A state moves one step at a time under one of 6 hidden systems, and each row is a state written as 20 numbers. Each run below is a few steps of one system.
path 1, Q546, 8 rows:
[[-27 -30  -6  35  14  12 -67  17  -6   7  21 -38 -33  -7  44  -7  -2  27
    3  16]
 [-17  51 -16  31  51  -2  -4 -11 -32 -12   6  37 -11 -11  -7 -14 -27 -28
    7  50]
 [ 33  24   9 -23  -8 -13  59 -16 -13  -4 -26  47  26  -4 -41  -2  18 -25
   -2 -28]
 [ 14 -56  10 -42 -36  -5   6  16  48   2   2 -18   7   4  -4  23  31  38
   -8 -44]
 [-28 -17 -17  12   1   3 -61   8  25  19  32 -40 -22  14  43   4 -24  13
  -11  26]
 [-19  39 -13  49  19  -3 -10 -12 -49   2 -17   4  -6  -1  -1 -34 -34 -46
    5  41]
 [ 33   4  23  -3  13   6  59 -10 -25 -18 -28  30  34 -31 -40  -2  26 -11
   16 -19]
 [ 25 -28  17 -45  -2  -1  -7   8  41   5  22  15   0   0  10  30  43  48
   -4 -49]]
path 2, Q546:
[[ 25  -6  22  15 -59 -11   9  -5 -25  25 -40 -60  21  14   8 -18 -16 -24
    0 -28]
 [-19 -46  34  34  18  43  -1  10 -20 -11   0 -37  -7 -47  24  -3  22  42
   19   5]
 [ -5  49  15   2  66  19 -32 -10  -1  -4  46  56 -14  -1  13  19   1  16
    2   7]
 [  1  57 -20 -26 -30 -30  29  14  -1 -20 -17  47 -19  45 -33  -6 -21 -10
   -8 -22]
 [ 12 -25   6 -31 -61  -5  57  -1  37   1 -22 -56  24  -5  -4  11 -16   7
   -3   3]
 [-10 -30  39  26  -2  38 -46 -20  -5  43  19 -48   8  -3  47   2   9   2
   -6 -12]
 [-30  24   6  50  47  27 -39  21 -37 -31   4  26 -31   5 -14 -11  -9  14
   13  12]
 [ 38  64   1 -26  21 -23  47  -3   1 -29  -5  37  14 -11 -26  11 -28   6
   16   8]]
path 3, Q544 (8 x 20):
[[ 40  22  46 -13 -28   5  39 -38 -11  32 -18 -28  46  -7   9   0 -14 -28
    2 -22]
 [-14  21 -13  46  22 -13 -60   6 -54  10   2  19 -42   5  33 -32   3  -7
   -3   0]
 [ -6  -7  25 -18  19  36 -19  29  53 -35  27  -7   5  14 -26  46 -11  51
   10  -7]
 [  9  47 -11 -31 -33 -26  44 -31  14  23  -9   3  20  18  -2  -4 -39 -49
  -16  15]
 [ -7 -16  -9  50 -15 -12 -20  35 -55 -24 -46  -9 -28   2 -14 -37  13   3
   12 -19]
 [ 12  -6  66  -4  13  50 -25 -13  22  18  25 -24  24   0  17  34   7  31
    7 -34]
 [-10  47 -37  -5  17 -25 -22 -21  13  19  28  20  -8  22  16  -5 -44 -40
  -19  43]
 [  1  -4  -9   9  -6  -5  18  54  -4 -63 -37  -6 -10   2 -55  -2  -7  29
   26  -1]]
path 4, Q48:
[[ 23 -11  58  -7 -17  20  -2 -14  -7  28   9 -20   1 -10  42  11  26  37
    2 -58]
 [  5 -39 -39 -42 -53 -38  43  16  39  -7 -23 -11   5  12 -29   0   9  -6
  -16  -5]
 [-49   6 -49  13  30 -12 -17  -2  -4  -2  26  42 -35  -1   7 -14  -7 -24
  -17  53]
 [ 24  30  41  45  14  12 -23 -34 -58  35  -8 -15  17 -12  30 -20  -6 -29
    8 -14]
 [ 41 -64  14 -10  -1   3  11  19  18 -13 -17 -36  34 -35 -17  14  35  34
   23 -17]
 [-18  -9 -35 -54 -11 -29   8   1  54  11  40  31 -29  11  24  18   6  20
  -26   6]
 [ -9  53 -24  16 -17 -32  27 -15 -44   4 -26  22 -20  10   4 -38 -32 -45
   -9  15]
 [-16 -43  24  54  31  39 -17   6 -44  -8 -18 -15   2 -35  -8 -20  33   6
   21   4]]
path 5, Q286:
[[ 41   3 -15   7   6 -32 -21  53   6 -50 -23 -25  -5  -6 -24   5 -14  46
   32  -6]
 [  6 -11  -4  -8  -7 -24  11 -24  -4  32  17 -32 -17 -43  80  -9  -1  20
   -4  21]
 [-68 -18   1 -14 -38  32  45 -13  16  10   0  20 -12  28 -20  -3   6 -31
  -32   6]
 [ 44 -10  20  -2  30   9   4  10   2 -21 -17  15  54  -8 -66  17  21 -12
   18 -21]
 [ 31   1 -39  16  34 -54 -59  13 -24   3  10  19 -29 -19  33 -19  15  12
    6   1]
 [-53  -7 -11  -2 -30   8  16  26  26 -20   3 -37 -38   2  23   1 -38  37
   -2  35]
 [  6  -1  41 -30  -2  28  68 -42  11  21   6   5  39 -27  -1  19  11 -11
   -2   2]
 [  8  -6 -26  -2   3 -28 -16   4 -22  12 -16  58   0  25 -37 -21  41 -40
  -15 -36]]
path 6, Q48:
[[  9 -19  17  29  33  17 -88  13  -7  15  21  -8  -5  17  14   5  22  18
    4 -29]
 [ 44   9   6 -24 -36 -23   2   5  37   2  -7 -66  23   5  15  14 -41  14
    8   3]
 [-30  11  -8 -24  16  10  68   3  29 -35   9  31  -9 -27 -23  12 -14  15
    4  45]
 [-24  38  27  10   4  19  -9 -20 -38  18   7  67 -19  32   0  -9  20 -18
  -18 -42]
 [ 28 -26  -3  32 -20 -12 -47  35 -20  -7 -41 -43  13  24 -28 -16   7 -10
   10 -32]
 [-16 -30 -13  -5  14  10 -25  13  56  -5  34 -48  -1 -12  18  26 -24  31
    2  48]
 [  7  64  22 -32   1   4  50 -42  14  16  18  24  17   0  13  16 -35 -20
   -6  13]
 [ 12   9   7  11  15   0  28  21 -35 -36 -32  51   1  -4 -56 -12  28   4
   15 -30]]
path 7, Q198, 8 rows:
[[-22 -52 -21   7   6   2 -13  49  24 -44  -1 -13 -31 -19 -16   8  13  57
   11  13]
 [-25  27  40 -19   8  33  13 -32  16  23  45   8 -19  -5  53  23  -9  32
   -7   0]
 [  1  38 -13 -16 -19 -15   9 -33   2  30  -7  24  27  42 -22 -10 -18 -74
  -23   1]
 [ 46 -40   1  10 -10 -15   8  28 -12 -24 -48 -26  32 -18 -43 -11  26   0
   25 -23]
 [ -9 -26  -8  25  26 -10 -40  14 -17  -4  21  -8 -46 -35  56  -9  20  50
   12   8]
 [-50  23 -10 -29   9  21   7  -9  52   3  44  26 -13  26  -4  26 -30  -5
  -21  36]
 [ 31  40  43 -19 -18   9  54 -26  -8  12 -21   9  43   7 -25   7  -8 -28
    0 -27]
 [ 27 -24 -31  27 -18 -48 -30  15 -49   9 -37  -5 -12  -6   8 -42  26 -19
    3 -24]]
path 8, Q198, 8 rows:
[[ 20  12   6   2  -9   0  26  35  12 -49 -31 -39  19  -8 -38  11 -38  22
   29  20]
 [-40   7  31  44 -14  23   4  -3 -53   7 -11 -14 -42 -13  46 -28   0  15
    2  -7]
 [-45 -11  -6  -2 -17  24 -48  10  29  17  20  15 -12  65 -23  11   1 -21
  -31 -17]
 [ 61  23  44 -12   8   8 -15  -1  22   0  -1 -35  52   7 -18  30 -19  11
   22 -25]
 [  9  29 -15  48  19 -23 -23   1 -53  -5 -20 -21 -13 -20  20 -35 -32 -18
   15  34]
 [-66 -25  -1  18  -5  42   3  39   9 -41  -7   5 -27  21 -41   1   3  16
   -3  12]
 [ 10  31  65 -11 -11  35 -14 -13   0  19  21   4  -2  27  24  23   2  29
   -2 -61]
 [ 23  32 -29   5 -14 -38 -41  -9  -3  26  -6 -26  13  37   5 -12 -42 -49
  -10  12]]
path 9, Q286, 8 rows:
[[-48  -5 -17  -8   9   4   8  19   0 -19  19  60 -59   2   6  -4  28  35
  -10  -6]
 [ 30 -19 -10 -51 -28 -21  46  21  52 -28  -9 -13  19  -7 -22  26   3  36
    7 -10]
 [ 27 -30 -36  -5  -7 -49  16 -27 -19  36 -12  -6  17 -36  22 -29  21 -45
   -9  19]
 [-62 -46 -18  37   4  26  -7  28 -18 -19 -17   5 -28  -6 -28 -24  21  -5
   -1  21]
 [ 17 -22  19 -18  49  24   8  14  33 -29  24  11  15 -37 -13  37  21  56
   21   4]
 [ 20  15 -52 -46   0 -60  20  -8  18   8  19  49 -20 -11  20  -4   7  -2
  -17  10]
 [-14 -23 -25   5 -48 -20  50  25  -7 -28 -48 -30  -4  -9 -30 -24 -15  -9
    5  19]
 [  6 -58  28  19  22  25  11 -14 -25  13  -5 -10  20 -56  17  -8  54  13
   15  -6]]
path 10, Q544:
[[ 26  11 -15 -20 -30 -42  71 -25 -14  12 -30  -1  13 -32  12 -21  -2 -27
   -2  11]
 [-29 -35   7  37  -1  10 -10   8 -49   3 -12  14 -42 -23  24 -29  47  22
   -1 -25]
 [-14 -36  17 -25  26  38 -34 -13  52  22  48   4  19   6   6  36  22  15
  -15   1]
 [ 11  -1 -60 -26  10 -46  16  -8  26   2   2  10  18  -9 -13  -5 -21 -43
   -9  54]
 [ 15 -23  -2  11  -4 -14  46  26 -33 -36 -42   1 -11 -46 -16 -22  27  29
   25  -9]
 [ -9 -12  40 -11  -3  28   7 -37  -7  43  24  22  -8 -11  45   5  40  13
  -15 -40]
 [-35 -30 -53  -8  19 -16 -49   5  37  17  33  21 -17  20   3   0   8 -20
  -26  32]
 [ 19 -38 -20 -19   2  -9  37  23  36 -36 -21 -29  34 -31 -46  11   1   9
   17  32]]
path 11, Q640 (8 x 20):
[[  3  38 -30 -33  -1 -29  20 -32  26  24  28   9   1   0  30   3 -39 -28
  -17  45]
 [-27  11  28  -8 -52  25  72   6   1 -24 -34 -14   3  17 -36  -1 -19  -3
    0 -13]
 [ 40 -41   7  27  22 -10 -24   9 -40  -1 -29  11  19 -23 -22 -20  57  -5
   18 -37]
 [-18 -29 -53 -10  28 -25 -54  13  36   7  41  19 -25   4  14   6  13   7
  -18  28]
 [  3  23  31 -31 -21  17  33 -12  47   1  19 -42  10  -8  29  29 -45  34
    5  14]
 [ 35  37   9  -2  -3 -16  54 -21 -35  -2 -35  30  27 -13 -31 -19   2 -39
    6  -8]
 [-39 -51 -28  10 -14   0 -14  34  -9 -14 -16  31 -32  16 -30 -19  47   6
  -13 -23]
 [ 29 -43   7  -4   9  -3 -51   3  23  24  27 -51   5 -19  47  18  12  34
    4  -5]]
path 12, Q640, 8 rows:
[[  4   8  42  -3 -26  29 -21 -37  12  55  13 -35  34  34  19  10 -15 -39
  -18 -20]
 [ 24  51 -11  16  -8 -18 -26  26 -11 -26 -28  -1   9  45 -46  -7 -40 -24
    7  -8]
 [-25   3   6  41  32  14 -11  34 -34 -46  -4  15 -46 -23   1  -9   4  50
   25   7]
 [-20  -5  23  12  29  25 -20 -47 -16  50  37  12  -5 -21  59  -6  21  -9
  -13   6]
 [-13  31   5 -14 -38   7 -15 -20  18  35   3 -13  14  63  -8   3 -36 -51
  -27 -11]
 [ 17  30  20  29 -14   0 -11  43 -26 -41 -41 -28  -4  21 -34  -6 -30  20
   26 -22]
 [-10  -3  -5  48  62   5 -26   4 -47 -12   8  27 -26 -42  16 -22  22  12
   19  22]
 [-57  -4  14  -5   3  40 -19 -33  22  44  46  10 -14  21  35  11  -4 -17
  -31  11]]

Which system made each of these runs?
path 13, 2 rows:
[[ 12   4   7  21  27  10  -2 -13  11  -3   4 -58  34 -32   8   6 -41 -12
   21  62]
 [ 21  24  29  25  13  -2  -6 -29 -67  32  -8  35  -5 -12  27 -26  29 -15
    2 -41]]
 : Q546
path 14, 2 rows:
[[-25   5 -28 -34 -31 -26  58 -33  11  27   5  16  -9  -9  24 -14  -6 -34
  -29  27]
 [-11 -30   7  17 -20  20  38  14 -21 -21 -44   6  18   1 -63 -18  22 -28
    5 -13]]
 : Q286
path 15, 2 rows:
[[ 30  18  35 -25  14   9  26 -25 -14  14   3  57  23  -4 -15  13  37  -2
   -1 -49]
 [ 20 -21 -33  -2 -19 -46 -32  47  -4 -20 -23  19 -27  24 -21 -12  29  26
    1 -45]]
 : Q48
path 16 (2 x 20):
[[ 32  53  10  -9   0  -9  -8  36  10 -42 -11  11   4  36 -43  19 -32  23
   20 -23]
 [ 50  25  10   6 -23 -39 -10 -15 -25  26  -9 -41  -3 -17  61 -16 -17   8
    8 -13]]
 : Q286
path 17 (2 x 20):
[[ 51  12  32 -16 -21 -14 -33 -11   9  34  12 -22   6  14  43  14   5  23
   -4 -56]
 [-22   1 -15   0 -37  -6 -34 -13  18  39   6 -33   4  49  14  -5 -34 -47
  -29  10]]
 : Q286
path 18 (2 x 20):
[[ 54  12  36  12 -33  -9  16  -8 -21  12 -36 -61  34  -9   9 -10 -25  -3
   20 -21]
 [-17  43  29  45  25  18 -41 -11 -48  16  16  -1 -32  -3  49 -16 -17  10
    5   0]]
 : Q544
path 19, 2 rows:
[[ -4  17  11  12 -49 -14 -13  29 -18  -9 -17 -34 -47  24  35 -14 -21  41
    6 -32]
 [-48  10  48  17 -20  59  -9  -7  15  12  13 -48   0  31  10  14 -40  -1
   -9   9]]
 : Q544
path 20 (2 x 20):
[[ -6 -51  25 -19 -19  35   2  16  38  -5  -5 -10  25  25 -42  27  33  14
   -4 -39]
 [ 53 -11 -30  -8  49 -35 -47 -15  19  22  21   6  38 -16  -4   7  12 -27
    1  20]]
 : Q286
path 21:
[[ 17  15  -4  54  31  -9 -62  24 -40 -15  -8 -20 -24 -14  18 -23 -13  21
   23   8]
 [  1  45  47 -17  23  40   7   3  34 -22  31   7   4   5   1  40 -28  48
   12  -7]]
 : Q544
path 22:
[[ 42   6 -25   8  33 -35  14  -6  -7 -10 -10 -21  22 -53   6  -7 -22 -11
   23  55]
 [  9 -11   3 -11   0 -17  21 -35 -33  41   3  49  -3 -23  25 -19  52 -17
  -15 -34]]
 : Q546
path 23, 2 rows:
[[ 49 -33  -5 -11 -13 -25 -44   9   3  24 -13   0  26  26 -22   0  40 -14
   -9 -58]
 [ 34 -16 -14  -1  -3 -34 -26  -1  12  18  12 -55  -3 -33  63  -1 -16  25
    7  21]]
 : Q544
path 24 (2 x 20):
[[-49  12 -31 -14 -23 -11   2 -26  16  34  20  20 -19  32  19 -12 -20 -49
  -40  30]
 [ 22  16   0  44  38  -3 -12 -17 -50   7 -24   3  31 -21 -23 -27  -5 -53
   15  24]]
 : Q48
path 25, 2 rows:
[[ 24  24   1   2  11 -13 -71 -20   9  44  33  -7   4  36  36   6 -13 -20
  -18 -15]
 [ 47  15  -6   0  -2 -27  30  16  -2 -32 -33 -43  23 -32 -13  -5 -32   8
   31  27]]
 : Q48
path 26 (2 x 20):
[[-41 -28  11  31 -26  25 -36 -12 -25  40  -6 -10  -9  34   5 -24  16 -43
  -26 -24]
 [ 31 -24  10   0  30  14 -67  19  35  -4  16 -12  39  26 -38  31  13   4
    9 -19]]
 : Q198
path 27, 2 rows:
[[ -1 -10 -50 -17 -42 -42  15  33  29 -24 -27 -23   0  24 -36  -5 -27 -14
   -4  21]
 [ 15 -15  41  23 -31  16  40  -4 -35   4 -44 -52  20 -30   5 -21  -3  -3
   17 -13]]
 : Q544
path 28 (2 x 20):
[[  0  -7   2 -46  16   1  65 -32  26   7  25  41  13 -36   2  17  20   1
   -5  17]
 [ 13 -14 -47 -15 -17 -48  27  14 -13 -14 -33  46  -8   5 -45 -24  28 -24
   -7 -14]]
 : Q286
path 29 (2 x 20):
[[  3  27 -48  16   9 -51 -42  20 -29  -7  -2  42 -44  16  10 -28  -2 -10
   -6   0]
 [ -9  -7  22  52  -9  14 -17   3 -43   4 -18 -61 -15 -24  41 -25 -19   8
   13  15]]
 : Q48
path 30, 2 rows:
[[  5 -31   6 -26  -1   1   2  23  41 -18  26 -26 -17 -27  31  27   3  72
   10   2]
 [-34  42 -10   3   3  -1 -31 -28  -3  37  37  12 -30  25  52  -3 -31 -22
  -25  22]]
 : Q546
path 31, 2 rows:
[[-13  25  11   8  23  26 -68  28  23 -16  27   8 -14  48 -16  24 -21  21
    3 -13]
 [ 16  76  33  11  17  -3  -6  -5 -30  -4  13  12 -25  -4  46   3 -32  31
   13  -7]]
 : Q640
path 32:
[[-36 -40  21  13  32  49 -52  -4  10  21  31  21   0  16  -5  13  39   0
  -14 -18]
 [ 51  53   8 -24  38 -16 -33  -6  26   0  29  28  27  23 -14  34 -18   2
    6  -9]]
 : Q198
path 33, 2 rows:
[[ 41  -5  20  -6 -39 -13 -23   8  21  14 -11 -77  22  10  24   7 -28  14
    5 -18]
 [ 21  26 -30  16  33 -25  14   8 -16 -33 -19   8  18 -23 -36 -12 -27 -28
   24  51]]
 : Q640
path 34 (2 x 20):
[[ 56  41 -18 -29  11 -44  30  13  17 -35  -5   4   8 -23  -5  10 -27  31
   24  14]
 [-44  23  16  -1  -8  18  43  11 -23 -24   1  37 -53 -10  17  -6   6  45
    2  -9]]
 : Q48
path 35, 2 rows:
[[-30 -40   8  20 -55  16 -28   3   1  27 -17 -55  -2  35   7 -16  -4 -25
  -19 -18]
 [ -5 -17  15  53  46  34 -33  13 -19 -22  -5 -45  10 -31  -7  -4 -14  10
   29  37]]
 : Q546
path 36, 2 rows:
[[-10 -22  36  44  19  40 -40   9 -43   4 -13  15   1   9 -23 -12  43  -3
    7 -42]
 [ 42   4   6 -26  29  -8 -60 -14  42  28  43  -5  28  15  15  32   1   7
   -5 -11]]
 : Q544
path 37, 2 rows:
[[ 16 -21  15  -9  18   9  13   3 -17  -4  -9  58  14  -2 -41   4  59   1
    0 -49]
 [ 10 -29 -37 -25 -13 -46 -45  17  22  16  20  17 -33  16  33  -1  32  25
  -19 -28]]
 : Q640
